Each run below is a few steps of one of 6 hidden systems, one row a step.
trace 1, pomeg:
[[ -4 -19 -59  70 -18  54  -4   3 -17   1   2 -30 -19  33  20  11  33 -48
   32 -42  -1 -24  10 -14  31  10]
 [  3   6  29 -18  55  -8  -6  34 -92 -26   0 -24  -3   0  63 -21 -11 -13
    6  18  30 -23   0 -14  27 -30]
 [-39 -27   8  -3  -1 -74  43  27 -16  28  40  59  13 -26 -25  -5  -5  25
  -27  28 -20 -16  27 -45  -2  13]
 [-37  -9 -34 -21  28   4  26  -6  47  16  -6  53 -29  38 -36  33  43 -10
   27 -40 -15  24 -56   1  11 -32]
 [ 27  39   6  41 -51  20  -6 -49 -45   5 -16  -2 -10  33  29  28 -29 -44
   37 -30  34  -3 -32 -38  11  -4]
 [ -9 -18  -3  48  35  40 -24  21 -77  19  32 -18 -29 -28 -10 -32  14  12
    0  19  20 -65  39  -6  16   5]
 [-30  13  19 -72  67 -47   9  17 -21  27  -7  40  -7  -3  -3 -25   4  12
   10  69   5  22 -12 -14  14   7]
 [-33 -10 -52  19 -48 -32  39 -13  46  38   1  45  -1  36 -23  22  14 -26
   19   1 -36  28   1 -46  11  45]]
trace 2, Ranu (8 x 26):
[[ -2 -16  -2  48 -19   9 -20   3 -16  17  43  -2  -5 -50 -54 -33  -4  49
  -30  27 -11 -40  67   7 -22  21]
 [-24   7   0 -81  49 -25   3   4  57  24 -23  30  -4   1 -32 -14  19  23
    4  50 -17  49 -20  25  -4  16]
 [  1  -4 -56  44 -61  19  19 -34  56  30 -14  -2   6  26  -1  28  21 -40
   37 -38 -10  16 -10  -9  15  47]
 [ 16 -44  11   1  11  48 -23  50  31 -38  -5 -67  17 -15  25  -8   4   2
  -66 -30  -2 -34  15  34 -21   0]
 [ 12  23  -8 -10 -22 -73   2   3 -12 -28   9 -12  39 -11  18 -32 -27  20
    9  58 -38  47  62   2   2  17]
 [-38 -32 -16  20 -11 -21  34  -2  34  48  37  62  -8 -32 -70   8  23  34
  -14 -11 -17 -29   6  -8 -17  14]
 [  9   5   8 -61  12   8   8 -10  85 -16 -43  -5  15  12   9  23   9  -9
    2 -37  -1  45 -60  50  -9 -11]
 [ 42  15 -23  71 -80  28 -21 -31   9 -21   2 -51  17  -1   7   3 -19 -10
   10 -26  -8   4  41  10 -10  23]]
trace 3, Ranu, 8 rows:
[[  2   4   4  57 -10  49 -31 -14 -62 -12  27  11 -48  26 -31  14  -4   3
  -13 -31   8 -39   0 -32 -17 -59]
 [  9  30  34 -49  79   5 -16   0 -59   1 -17 -11 -10 -24  32 -27   0   9
   36  30  43  -5 -21  33  25 -24]
 [ -8  28  -2  25 -35   5  -9 -32 -52  40  -5  33 -35  45  -9  14 -18 -37
   15  33  16  -3 -13 -82   8  25]
 [-30 -34 -13  -6  77  44  -1  44 -32  -7   3  -3 -36  22  15   4  44 -18
    3 -30  16 -36 -28   2  27 -47]
 [ 20  27  32 -17  -9 -33  17  -3 -57  -4 -24 -12  24  11  80   6 -36 -44
   22  16  37   4 -18 -37  25  19]
 [-23 -18   2  44  -2   1  -4  21 -67 -18  45  30 -33  24 -23  15  -4   4
  -31 -20  -8 -40  12 -58 -10 -57]
 [ -1  18  38 -51  69 -34  24   1 -41   1  -5  24   4 -28  33   0   2   9
   41  -9  38  -1 -43  28  25 -48]
 [ 15  39  21  32 -55  10  -6 -52 -44  16  -4  35 -26  35  -9  34 -37 -27
    9 -14  25  -5 -34 -59 -12 -10]]
trace 4, tosu, 8 rows:
[[ 27   7  21   5 -46 -71  19  13 -14 -30   7 -26  59 -27  52 -12 -48   3
  -13  19  -9  15  44 -11  -2  24]
 [-31  -9   4   8  26 -26  19  -9  -2  38  45  61 -15 -53 -70  -9  18  59
    6   3  -3 -28  10  17 -11 -17]
 [ 20  61  -1 -20  -6   1 -16 -55  -2 -21 -27  17 -20  47  -2  20 -10 -11
   57 -15   1  61 -42   9   2 -48]
 [ 34  -8  21  47 -51  71 -22 -18   1  18  -8 -37  -2 -23   5  12 -17 -13
  -31 -29  39 -55  -5  -2 -21  39]
 [-13 -14   1 -26  85  21 -32  54 -48 -28   1 -34 -18   1  19 -38  22   9
  -13  32  -2 -14  26  20  21 -29]
 [-10  22 -25  -2 -37 -47   8 -13  -1  32  -9  12  14  19   7 -16 -14 -20
   18  68 -19  37  33 -47  16  71]
 [-41 -44 -34   1  13  25  27  11  63  37   9  43 -21   9 -53  26  48  -1
  -12 -42 -13 -19 -35  -1  -3  -2]
 [ 25   7  12 -25 -10 -19   7  13  20 -70 -28 -34  33  34  67  25 -19 -27
   -4 -46  -8  42 -27  13   1 -42]]
trace 5, Virol, 8 rows:
[[ -9 -33  -9   7   5   3  54   2  42  44   1  11  24 -48  17  23  29 -17
   24 -59  32 -41 -38  32  22  30]
 [ -6  -8  22 -17 -18  11 -18  18   9 -37  -9  16 -22  63 -14  36 -22 -14
  -69 -19 -21  15 -28 -55 -40 -46]
 [ 25  34 -14  50 -52 -56  25 -38 -28 -17  25  -3  36 -26  19  -4 -24  10
   63 -17  -8  18  37  19  12 -11]
 [ 21   6  72 -46  32  24 -16  -5  -1  14 -11   3  -2 -50 -13  -5 -22  33
  -40  11  47 -35 -37  28 -32  -5]
 [-26  19 -43 -20  17 -28 -16   1  24 -19   4  15 -20  40 -45 -20  21  23
   16  47 -63  68  36   7   2 -16]
 [ 22   2 -22  25 -13  55   2 -28  38  27 -26 -41  11 -24  19   4  24 -26
   47 -37  34 -17 -20  51  21  43]
 [  3 -21  19 -20   2  29 -40  51 -14 -40 -15 -38 -11  48  23  -5 -22 -18
  -83  31 -14  -3  14 -47 -22   2]
 [-18 -23 -39  42 -15 -66  49  17  -8   6  34   1  46 -39  20 -18  14   6
   36  -3 -24  -3  54   7  32  26]]
trace 6, tiliz:
[[ 36  41  -4  -7 -25  37 -30 -42  31 -43 -35 -30  -7  44   6  22 -10 -17
   26 -35  -2  53 -33  33 -12 -39]
 [ 18 -19  12  30  -4  62 -51  30 -40 -14   1 -58 -15   3  13 -22 -11  -8
  -55  21  13 -44  35 -21 -10  20]
 [-23 -10  16 -67  54 -31  12  24  16  46  -9  18   9 -34  -9 -31  10  21
   -6  69   7   0   3   7   8  53]
 [-21   1 -31  19 -55 -41  29 -27  51  16  21  58   3  18 -58  26   1  13
    2 -13 -45  35   6 -24 -20   0]
 [  4 -24 -51  40   4  23  15  20  11 -35  -3 -40  11  20  45  16  35 -38
   36 -72  -8  -5  -2  27  34 -26]
 [ 39   6  66 -47  -1  14 -20  12  -4 -32 -38 -37  20  -2  55   8 -44 -16
  -49   0  34  -3 -35  -1 -25   0]
 [ -9 -12  29  23  -2 -34   4  15 -51  21  48  25   3 -53 -30 -23 -23  45
  -35  39   2 -48  47 -24 -15  12]
 [-15  27 -31 -15  28 -41  27 -36  24  22   7  36   4 -23 -28 -13  28  28
   83   4 -11  41  -4  54  24 -12]]
trace 7, dev (8 x 26):
[[ 49  43  25   9 -38  10 -25 -47 -13  12 -20 -42  23 -39  23 -25 -36   5
   27  34  33   8  20  29  -4  54]
 [ -9  -5   3  -5  29  23 -46  17  -6 -10  23  -7 -27 -14 -62 -37   7  59
  -40  49 -29   0  51  19 -31 -18]
 [-36 -17 -55 -23  31   9   6  24  39  36 -26  -7 -10  35   2 -17  42 -33
   20  47 -23  25   7 -14  33  63]
 [ 10 -35 -11  40 -66  42  -9  16  43 -20  -5 -27   0  34   2  32  -9 -32
  -60 -45 -18 -16   0 -33 -26  19]
 [  1 -32  -8  -6  43 -18  21  49  -4 -61   9 -37  29  -9  57  -1  18  -4
    6 -51 -10  -4   5  41  23 -55]
 [  6  -6  28 -10 -34 -76  52  -8  24  22  11  22  61 -63  23   0 -28  12
   -3   3  11  -7   4   5  -4  45]
 [-14  16   1  -2  -7 -22   4 -35  31  -7  24  61 -21   1 -76  16   5  46
    8 -26 -28  26 -14  19 -32 -60]
 [ 20  51 -32   0  -1  20  -8 -56   7  20 -33 -15  -8  13  12  -3  17 -22
   90   6  15  42 -17  38  31  19]]
trace 8, tiliz, 8 rows:
[[ 37  65  36  10 -19  29 -43 -56 -65  -4 -17  -7 -25  16   4   3 -39  -8
   28  16  35   8 -20 -13  -7 -21]
 [-12   7  -3  15  44  64 -41  -6 -51  40  10   2 -60  -6 -47 -26  22  16
    5  42  24 -41  11  -7   3   9]
 [-34  22 -28 -44  35   1  -8  -7   9  38 -26  32 -38  49 -31 -11  25 -13
   26  65 -15  44 -15 -27  17  25]
 [-28 -25 -43  34 -38  31  12  -4  31  38  -9  22 -25  52 -22  32  23 -48
   -9 -20 -10  -7 -22 -58   6  34]
 [-29 -48  -6 -24  43  -1  33  57  -4  -8 -13   0   1  34  53  23  26 -50
  -14 -35   7 -20 -44 -29  28 -16]
 [  4   5  56 -19 -27 -46  35  -1 -36   9  -2  35  23  -2  43  32 -47 -24
  -24 -11  34 -19 -40 -60  -6   2]
 [-11  -2  21  32  21 -25  29 -10 -66  14  45  50 -10 -42 -16  11  -1  24
   27 -34  27 -52 -12  -2   7 -51]
 [ 19  65  12 -12  22  -8 -14 -51 -53 -11  -8  18 -23  17   3   2 -11   5
   71   3  19  38 -28  19  15 -55]]
trace 9, dev (8 x 26):
[[ 12 -20  -5   4 -47  21 -10  -9  88  13  -3 -19  20 -31 -41  -6  -1  23
  -43   4 -18   1  22  27 -34  58]
 [ -9 -12 -52 -10  14  -4  -9  21  59 -51  -4 -25   5  33 -12  -8  32  12
    3 -11 -61  59  27  44   2 -33]
 [ 17 -17 -35  27 -47  -2  25  -7  68  11  -8 -40  49 -33  26  -4  10 -12
   22 -21  -8   4  26  39  15  66]
 [ 17 -15  10 -14 -15  -3  -8  10  71 -51   9 -19  25 -20 -28   1  -5  46
  -48 -28 -35  25  15  53 -43 -32]
 [ -6   6 -55   0   3 -46  28  -4  47  -7   1 -11  35 -19   6 -20  27  11
   61   7 -37  49  38  52  28  19]
 [ 21  -2  -2  13 -55  25  -7 -32  90  15  -6 -12  18 -33 -43   7  -4  24
  -17 -20 -10  10   2  40 -35  38]
 [  9  13 -38 -12  14   3 -26   2  45 -56  -6 -40   6  19  -8 -19  19  25
   20  -1 -47  64  31  61  -1 -37]
 [ 14 -14 -34  25 -33   3   6  -7  54  21  -4 -43  38 -43   7 -27  14   4
   14  14  -8   1  47  43   8  79]]
trace 10, Virol, 8 rows:
[[  8  39   3 -28 -13  45 -52 -38  39   9 -27   6 -40  37 -59   1  -7  17
  -17  37 -12  43 -16   1 -33   3]
 [ 26  20 -45  34   1  35 -35 -14 -15 -27 -10 -69   3   3  25 -34  17  -5
   53   9 -11  20  49  49  28   9]
 [  2 -31  21 -35  26  24  -6  43   5  24 -29 -44  19 -19  46 -22  -2 -22
  -43  41  28 -31   3  -7   8  73]
 [-51 -60 -50  21  13 -21  23  60  19   1  31  16  -5  16 -24  -5  37  -1
  -32  -1 -53 -10  40 -32   7   4]
 [ -5 -23  -9  12 -13 -16  59   2  22   2  -3  19  22  -1  40  46  14 -40
   27 -84  20 -19 -54  -4  22 -16]
 [ 18  14  49  10 -61 -14  -5 -18 -17 -23   9  26  -2  26 -12  34 -54  -1
  -58 -15   0  -2 -18 -62 -44 -26]
 [ 21  40  13  22  -2 -51   5 -33 -47 -26  36  16  17 -45 -11 -16 -21  51
   48  -2  -7  12  32  41  -2 -51]
 [  9  28  43 -67  41  15 -16 -28  30  34 -29  16 -11 -35 -26 -13  -3  28
    5  36  34  13 -44  40 -17  14]]
trace 11, pomeg, 8 rows:
[[  0  24 -45  37 -41   7  27 -54  18  39 -14  21  -6  19  -1  26  16 -36
   78 -34  10  16 -28  -3  28  24]
 [  6  -7  -6  32  15  69 -34  18 -61   3 -12 -44 -32  29  36  -5   7 -44
   -6   1  32 -42  -3 -32  23  10]
 [-14   9   8  -9  42 -58   2  27 -80  -8  27   5   4 -20  17 -44 -10  22
   16  60  -9  -1  49 -13  22 -10]
 [-50 -40 -19 -32  20 -49  58  30  48  46   5  57  12  -5 -15  12  29  -5
   -4   3 -12  -3 -20 -22  12  34]
 [ -9  11 -36  12 -23  10   3 -17  10 -22 -14  23 -29  83   0  42   7 -41
   18 -44 -22  38 -40 -39   6 -46]
 [ 24  13   3  66 -16  11   7 -20 -76   1  20 -16   2 -22  40   6 -10 -18
   44 -42  41 -47   4  -2  23 -19]
 [-22 -21  38 -21  60  17 -12  37 -59  27  17  20 -32 -21 -13 -20   1  18
  -40  39  27 -54   0 -28  -4  -6]
 [-32  29 -14 -31  10 -61  21 -24   4  29  10  71 -12  10 -49  -4   6  25
   34  48 -25  46   3 -17   4  -1]]
trace 12, tosu (8 x 26):
[[ 24  54  13 -28   0  38 -17 -64  19  24 -45  11 -24  18  -8  19  -3 -15
   50  -7  36  30 -65  22   0   3]
 [ 26 -14  12  31 -29  84 -52   8  -4 -17 -14 -54 -21  22   0   5 -14 -18
  -60 -11  13 -33   5 -14 -29   9]
 [ -9 -21 -25 -12  59   4 -13  51 -20 -10  -2 -56  13 -17  41 -48  28  -1
    9  42  -8  -7  49  32  36  25]
 [-32  -3  -5 -42  -6 -53  20  12  27  38  -7  43   4  14 -19  -9  -5  -2
  -21  69 -24  29   8 -52  -2  57]
 [-25 -25 -52  21 -23   2  22  -6  75  -2   9  28  -6  26 -44  34  33  -1
    7 -60 -43  23 -13   9  -8 -23]
 [ 37   0  41 -31  -9  -9  19   1  37 -39 -23 -32  45 -21  58  24 -24 -11
   -9 -58  25   6 -44  42  -8 -21]
 [ 21   0  47  17 -18 -20 -20   9 -42 -28  39  -9  14 -47 -19 -23 -39  52
  -54  20  -3 -29  51   3 -36 -22]
 [ -1  45 -21  -1  36 -10 -10 -42 -29  24  13  17 -19 -24 -37 -34  20  37
   78  42  -3  26  24  44  19  -8]]

Which system made each run below?
trace 13, 2 rows:
[[-45 -12 -34 -27  26 -36   4  33   1  -4   5  34 -21  55 -27 -10  17  -2
  -17  49 -54  39  21 -50   7  -5]
 [-10 -15 -36  28 -46   1  45 -15  39  43 -16   9  18  10  24  30  16 -54
   32 -36  12  -8 -28 -24  28  59]]
 -> tiliz
trace 14 (2 x 26):
[[-46 -28 -54  49  -2   5  23  17 -22  21  26  35 -35  45 -19  24  34 -34
   12 -31 -20 -21   0 -56  24 -15]
 [ -1   2   9 -35  30   5  25   7  -7   5 -39   2  -1  32  64  29   7 -59
   31 -32  39   3 -70 -14  33  -5]]
 -> tiliz
trace 15, 2 rows:
[[-15  -8 -53   0 -25 -19  41 -15  77  23 -21  12  20  19   5  22  30 -32
   45 -27 -22  40 -19  10  22  37]
 [ 44  11   5  36 -65  27 -16 -33  43 -46  -2 -36  20  -6   0  24 -21   8
  -11 -63  -4  12  -3  40 -32 -28]]
 -> dev
trace 16, 2 rows:
[[-13 -50  32 -24  -3  -3  39  39  34  14  -8  19  18  -1  26  38  -7 -30
  -59 -41  21 -41 -53 -36 -10  17]
 [-16 -16  26   0   6 -80  49  30 -52 -22  35  35  27 -15  35  15 -22   6
  -10 -20  -2 -19   2 -32   7 -43]]
 -> tiliz
trace 17, 2 rows:
[[-11  30   1 -19 -10 -52   1   2 -48 -26  -1  29 -13  63  15  11 -25 -21
    3  31 -25  47   1 -70   4 -33]
 [  3  -8  -8  51 -15  41  18 -28 -19  62   3   9 -12 -28   4  18  14 -28
   37 -39  52 -61 -28  -7  21  34]]
 -> tiliz
trace 18, 2 rows:
[[-23 -59 -20  25  13  25 -18  59   3  -4  27 -27  -6 -13 -23 -26  19  18
  -64  19 -29 -42  59  -9 -10  19]
 [-21  -5  -8 -61  29 -78  39  23  37   2 -10  15  40  -8  27 -13   7   2
   13  38 -22  46   8  10  20  26]]
 -> Ranu
trace 19, 2 rows:
[[  5  23  20 -35  14   8   5 -12  -7 -22 -32  14 -13  55  35  41 -10 -40
   13 -40  20  25 -77 -22   5 -47]
 [ 25 -24   6  74 -57  18  -4  11 -35 -18  24 -43  19 -15  33   6 -25 -17
  -30 -32  11 -55  36 -24  -6  14]]
 -> tosu
trace 20 (2 x 26):
[[ -9 -30   9 -42  78  37 -28  48  14 -14  -2 -36  -7 -28  -7 -34  28  35
  -36  19   1 -17  13  55  -6 -12]
 [  8  33  -9 -30 -27 -46 -16 -10  21 -10 -18 -10  19  22   1 -25 -25   3
    2  75 -38  69  42 -12  -7  39]]
 -> tosu
trace 21:
[[  9  36   9 -26  17  28 -31 -21 -36  43 -35 -17 -20   5  12 -30  -7 -20
   24  77  33   7   1 -16  16  64]
 [-42 -20 -13  -7  11  26  -7  -1  32  51   9  54 -45  16 -81   9  26  16
  -31  21 -15 -14 -13 -31 -22  18]]
 -> tiliz
trace 22:
[[ 10  57  40 -49  16 -28  -9 -33 -37 -20 -14  38 -16  32  -2  13 -32   6
   20  18   7  47 -41 -15  -8 -55]
 [ -3 -11 -23  68 -58   7  23 -32   9  60  27  18   3 -38 -36   6   5   1
   20 -15  12 -43  21 -13   1  53]]
 -> pomeg
trace 23:
[[-21 -46 -13 -12  30  27  32  21  49  57  -9   0  10 -39   3   1  41 -14
    0 -17  30 -46 -26  24  21  58]
 [ 14   8  19 -26 -45 -32  -5   5  31 -55 -15   3  15  55  10  27 -37  -9
  -48  -8 -37  51 -13 -34 -33 -31]]
 -> dev
trace 24, 2 rows:
[[ 12 -23  13   2   0  13  20  -8  57  34   5  -7  27 -81 -15  -6  16  31
    3 -29  26 -39  -8  66 -10  36]
 [ -1  10   0 -22   4 -43 -14  14  16 -72  13  -5  10  22 -13  -7 -12  38
  -21   6 -57  57  32  18 -24 -64]]
 -> tiliz
trace 25, 2 rows:
[[  8 -15 -25  -3 -55 -19  16  -3  98   0 -15 -21  41  -9  -4   3  -1   1
  -17  -1 -34  39  19  22 -14  58]
 [ -3 -25  27 -47  26  -7   6  22  74 -22   3   5  18 -35 -30   2   7  48
  -47 -24 -15   7 -16  55 -37 -27]]
 -> tosu
trace 26:
[[-27   1 -38  -6  11  12  -8   9   5 -23  -9  27 -41  88 -18  30  20 -29
    0 -15 -38  39 -25 -43   1 -49]
 [ 24  -5 -10  50 -23  30  13  -5 -30   5 -10 -41  16  -7  68  14   0 -52
   35 -47  40 -40 -11  -4  34  26]]
 -> dev
trace 27, 2 rows:
[[ 23  -4   5  61 -60 -35  12   9 -48 -28  29 -29  37 -22  42  -7 -36  -5
  -14  -8  -6 -24  56 -25   1  11]
 [-25 -15  34 -33  41 -42   6  27 -13  -9  37  43  -5 -32 -43 -12  -5  61
  -43  21 -19  -9  12   2 -28 -47]]
 -> Ranu
trace 28, 2 rows:
[[ 27  12  43  19  -4 -18  30 -19 -50   2  12   4  26 -48  46  16 -23  -6
   33 -52  54 -43 -31  14  11 -27]
 [ 11  43  63 -36  17 -47  -3 -29 -47   4  12  46  -3 -30 -20  -7 -40  45
    1  32  22   7 -13   0 -22 -35]]
 -> dev
